(in the rows, 128 means zero)
Rotation paths and how fast each direction turns (degrees each step)
Each turn is a multiple of 5 degrees from 10 to 175, or 0.
Each row of a path follows its step; steps can be skipped.

step 0: [131 125 138 113 136 147 128 123 131 112 118 124 125 126 121 129 121 143
 123 136 140 131 133 139 127 130 126 127 131 125 136 128 131 136 130 131
 121 118 140 129 127 115 134 130 115 127 141 146 119 129 118]
step 1: [126 132 117 110 117 132 140 115 137 138 134 127 127 124 113 143 128 125
 131 126 122 125 127 120 139 125 119 140 124 132 129 139 123 118 129 129
 138 121 132 121 127 138 121 130 119 116 137 138 119 117 118]
step 2: [124 137 129 122 145 134 135 133 123 117 133 123 142 148 121 138 125 127
 124 136 133 131 126 123 126 131 116 127 121 128 120 136 137 133 144 135
 128 129 129 129 120 132 129 108 128 120 140 126 115 134 140]
step 3: [125 135 123 124 126 137 134 125 133 124 125 130 115 133 118 130 140 137
 117 133 133 118 131 124 121 137 131 138 145 121 126 124 126 116 126 149
 128 115 127 125 115 137 138 119 117 137 127 115 129 114 126]
step 4: [133 118 112 126 140 123 121 128 132 126 135 126 120 139 140 124 138 121
 125 119 130 125 139 129 139 120 120 134 121 122 119 124 147 133 143 133
 138 118 130 135 126 134 139 135 125 128 138 138 118 113 130]
step 5: [131 144 128 120 126 118 134 129 143 126 131 110 127 132 132 127 121 132
 127 114 142 145 123 126 117 122 128 136 136 131 136 126 131 133 120 133
 129 115 119 130 109 115 137 123 127 118 131 131 125 119 136]
step 6: [111 127 128 121 130 129 129 134 128 131 134 145 133 135 136 134 134 138
 117 126 136 126 124 128 114 130 132 141 115 135 130 125 130 126 133 130
 123 106 132 110 128 136 137 147 129 119 140 135 132 129 126]
step 7: [126 124 114 125 128 132 143 136 113 133 140 120 129 129 125 133 127 144
 142 106 127 121 124 131 124 124 131 128 132 115 124 130 134 129 124 150
 133 135 121 121 118 126 130 129 127 123 135 143 120 138 131]
step 8: [123 125 130 126 129 145 133 136 129 126 128 131 115 114 130 141 133 136
 124 135 130 129 141 127 117 119 116 131 125 133 139 120 135 138 121 130
 127 116 139 136 127 118 132 120 109 126 144 129 122 138 140]
step 9: [126 124 127 108 119 126 134 121 125 126 127 124 125 127 114 138 132 130
 127 125 132 122 130 131 146 137 129 135 137 121 143 142 135 134 134 136
 131 114 150 132 119 131 125 143 128 118 123 137 120 129 127]
step 10: [117 134 137 110 134 147 135 126 131 132 129 125 130 128 125 127 109 128
 131 127 136 128 121 124 136 124 112 138 130 124 113 130 133 127 147 128
 131 130 124 127 130 127 127 119 116 119 141 138 129 119 139]
[128 131 128 127 130 130 129 132 130 128 128 128 125 128 130 127 127 127
 127 129 128 130 124 129 126 126 126 125 129 127 130 131 125 132 126 124
 121 128 128 130 124 127 133 122 128 130 130 126 126 129 129] | 130
[124 132 129 126 129 129 132 128 128 132 130 126 134 129 129 126 129 129
 130 128 129 128 123 128 125 131 127 126 126 128 127 130 127 128 132 127
 129 129 129 123 131 130 129 129 127 124 127 123 130 128 128] | 85
[131 127 125 129 131 129 130 127 130 129 128 124 128 126 127 125 133 127
 129 127 127 130 130 130 129 129 128 125 129 126 131 126 129 132 127 125
 131 125 132 131 130 124 129 130 122 130 129 127 129 126 126] | 85
[128 124 132 127 132 129 127 126 128 130 129 131 131 127 129 128 133 130
 124 126 131 126 128 127 132 128 125 124 134 123 128 130 126 125 127 126
 126 128 125 124 127 127 129 129 128 128 129 130 129 127 127] | 115
[128 130 129 131 129 130 129 130 126 127 128 128 133 124 126 126 127 126
 126 129 131 128 128 130 130 125 129 130 128 128 126 130 132 135 128 130
 133 130 123 126 127 123 128 125 128 127 127 128 127 126 129] | 135
[130 129 125 131 132 127 133 127 123 129 132 130 129 128 124 133 129 129
 125 128 128 128 130 128 125 130 128 126 127 131 127 127 124 128 125 127
 129 130 128 126 126 128 124 127 126 129 132 128 125 131 125] | 65

step 0: [122 124 129 125 136 133 118 139 125 137 136 122 128 135 128 139 135 129
 135 113 127 135 138 136 141 136 127 109 119 134 139 133 133 134 108 115
 138 122 123 124 126 143 119 129 135 133 118 126 129 127 127]
step 1: [124 137 137 137 136 137 122 118 132 138 120 121 136 125 123 127 130 117
 119 125 132 126 132 129 140 141 147 131 121 134 132 123 131 138 125 124
 132 121 134 131 133 137 136 104 139 125 120 115 141 130 128]
step 2: [124 128 133 116 131 118 125 143 144 135 121 125 124 125 129 137 130 139
 134 119 136 126 129 128 127 139 128 133 126 143 126 120 133 125 123 141
 136 110 136 129 127 132 142 125 149 129 124 133 138 123 120]
step 3: [128 131 140 109 123 120 131 118 136 133 135 118 133 146 131 130 133 124
 138 127 124 125 136 121 128 142 132 140 127 139 130 115 131 124 138 121
 119 143 127 124 137 130 132 114 137 124 135 132 136 121 117]
step 4: [132 128 133 124 122 126 127 135 125 123 141 121 119 133 127 137 140 121
 129 123 118 128 134 135 136 124 128 109 128 140 135 116 112 123 115 126
 130 132 125 122 127 124 134 127 153 123 137 140 123 122 119]
step 5: [112 134 135 131 119 135 124 120 125 123 130 130 129 138 125 117 123 107
 127 127 128 130 131 126 149 141 136 123 131 119 128 131 122 129 125 131
 134 139 123 134 122 140 138 124 142 118 129 133 133 109 129]
step 6: [112 118 121 128 120 129 125 139 138 127 119 130 125 119 117 138 127 118
 141 121 121 118 137 132 140 133 131 133 129 126 119 131 127 129 108 126
 123 121 139 136 112 128 130 132 144 127 134 122 129 125 117]
step 7: [117 120 145 120 128 133 126 113 125 121 114 123 133 116 133 123 137 119
 150 133 131 123 132 124 127 137 135 141 120 128 136 120 133 123 120 133
 121 130 117 138 123 133 133 119 125 132 128 130 127 126 111]
step 8: [130 117 140 130 129 119 121 134 137 119 117 126 129 121 139 129 143 133
 134 113 134 116 131 136 131 130 120 123 124 132 136 122 114 133 134 132
 123 139 133 114 111 128 132 123 136 123 129 128 114 131 112]
step 9: [127 141 137 126 124 127 123 124 128 125 136 134 126 128 129 121 146 131
 141 116 133 126 129 125 146 148 131 124 131 121 129 131 121 148 129 132
 123 140 118 125 130 136 120 122 127 140 127 144 125 123 127]
step 10: [131 132 129 140 114 130 131 137 144 131 132 133 124 121 114 128 136 113
 124 115 128 119 143 132 138 132 130 126 120 125 134 118 117 134 122 133
 116 133 139 131 120 122 134 126 133 144 128 132 134 139 139]
[128 129 127 126 129 130 126 128 128 132 128 125 125 134 131 131 126 126
 125 129 129 129 129 127 128 128 125 128 127 134 129 129 132 130 127 128
 130 124 128 126 132 126 127 125 131 126 128 126 131 127 130] | 25
[127 124 129 128 124 127 130 126 123 126 130 123 129 129 130 132 127 129
 126 126 127 125 132 128 126 127 124 126 128 130 124 125 130 127 133 128
 126 127 124 131 127 131 128 127 128 130 124 129 126 130 125] | 85
[127 132 124 126 126 126 130 129 128 128 131 129 132 131 126 126 132 131
 126 130 127 126 129 129 127 128 124 129 127 128 129 126 125 127 129 130
 131 129 130 132 132 130 131 127 130 126 130 131 132 132 130] | 45
[125 131 126 125 127 128 128 128 128 130 128 127 131 130 128 132 127 132
 131 124 126 127 130 128 130 128 129 128 133 130 125 132 129 130 124 123
 123 131 129 128 131 129 125 128 125 129 132 127 128 129 128] | 120

step 0: [110 123 122 132 123 125 137 127 127 141 114 132 122 130 132 130 131 126
 133 130 134 107 131 124 128 133 108 126 132 128 126 138 119 133 131 117
 126 135 111 126 129 126 123 113 109 131 122 128 113 132 128]
step 1: [125 120 116 129 119 129 132 139 142 123 111 133 120 144 124 125 128 136
 134 117 130 110 120 133 133 122 125 127 130 121 116 124 125 134 133 138
 123 130 128 124 126 118 140 138 124 121 131 132 117 137 146]
step 2: [134 137 124 125 124 129 131 119 118 113 129 126 122 129 134 126 127 127
 131 115 132 128 105 123 141 109 134 127 124 132 130 120 115 120 129 138
 126 127 137 125 131 119 120 148 128 127 135 125 131 122 144]
step 3: [123 133 127 128 137 127 130 125 123 115 126 110 126 115 126 119 140 117
 120 128 118 135 120 110 124 113 130 123 146 137 137 134 132 125 122 131
 134 137 138 124 129 132 122 133 129 136 145 124 129 120 120]
step 4: [139 119 126 114 140 138 118 139 131 139 130 126 116 137 137 123 132 121
 128 135 120 124 139 119 110 135 132 123 139 128 139 135 140 130 127 127
 125 129 128 124 122 139 114 126 117 126 144 128 135 125 119]
step 5: [143 113 131 137 128 134 127 152 135 133 136 129 125 136 130 137 124 130
 130 132 134 136 126 122 130 130 128 124 115 129 126 134 151 119 134 124
 116 108 118 119 122 126 130 123 126 122 127 129 136 129 126]
step 6: [140 125 134 126 119 133 123 136 119 121 129 118 142 124 125 131 127 132
 143 127 142 137 127 136 135 129 127 137 122 128 126 133 127 122 125 123
 125 125 122 122 145 116 145 121 133 133 115 142 141 113 124]
step 7: [111 138 138 126 129 115 131 119 122 130 123 120 128 121 125 120 138 137
 133 130 128 134 131 133 124 138 119 137 125 118 126 121 131 118 128 122
 119 150 118 129 139 129 127 127 120 138 114 138 127 111 132]
step 8: [118 123 128 132 121 106 120 123 130 132 127 129 128 140 124 119 125 140
 126 132 114 123 136 124 131 142 122 133 144 116 110 118 126 121 121 143
 125 136 124 139 126 136 125 133 123 114 132 129 123 131 129]
step 9: [147 128 130 132 109 125 125 118 129 124 129 134 119 122 118 133 109 130
 126 128 127 118 119 125 135 136 127 131 136 124 123 117 129 123 130 134
 140 115 127 137 125 124 113 143 123 123 127 117 128 143 126]
step 10: [123 127 125 138 118 134 131 123 129 108 129 124 122 114 124 126 116 114
 121 127 134 129 126 122 118 130 129 128 133 132 128 129 113 130 119 120
 129 117 136 115 124 115 125 129 131 151 125 124 132 144 120]
[127 132 125 128 126 123 126 126 126 130 128 127 128 129 125 130 123 126
 131 127 132 129 128 129 127 130 124 128 129 131 127 125 127 129 131 130
 125 130 129 127 130 129 129 129 125 130 129 129 124 134 127] | 40
[123 125 124 127 131 127 129 130 127 127 124 131 132 132 129 129 127 129
 131 130 129 128 128 132 130 127 128 127 125 131 126 128 130 126 131 126
 130 128 127 129 128 122 129 129 125 133 126 131 130 127 127] | 65
[127 130 127 128 121 128 126 124 128 125 127 128 128 129 132 129 132 125
 128 128 128 132 129 131 127 124 128 130 126 130 129 123 128 128 126 130
 128 129 124 126 127 130 131 128 131 132 130 129 130 126 129] | 85
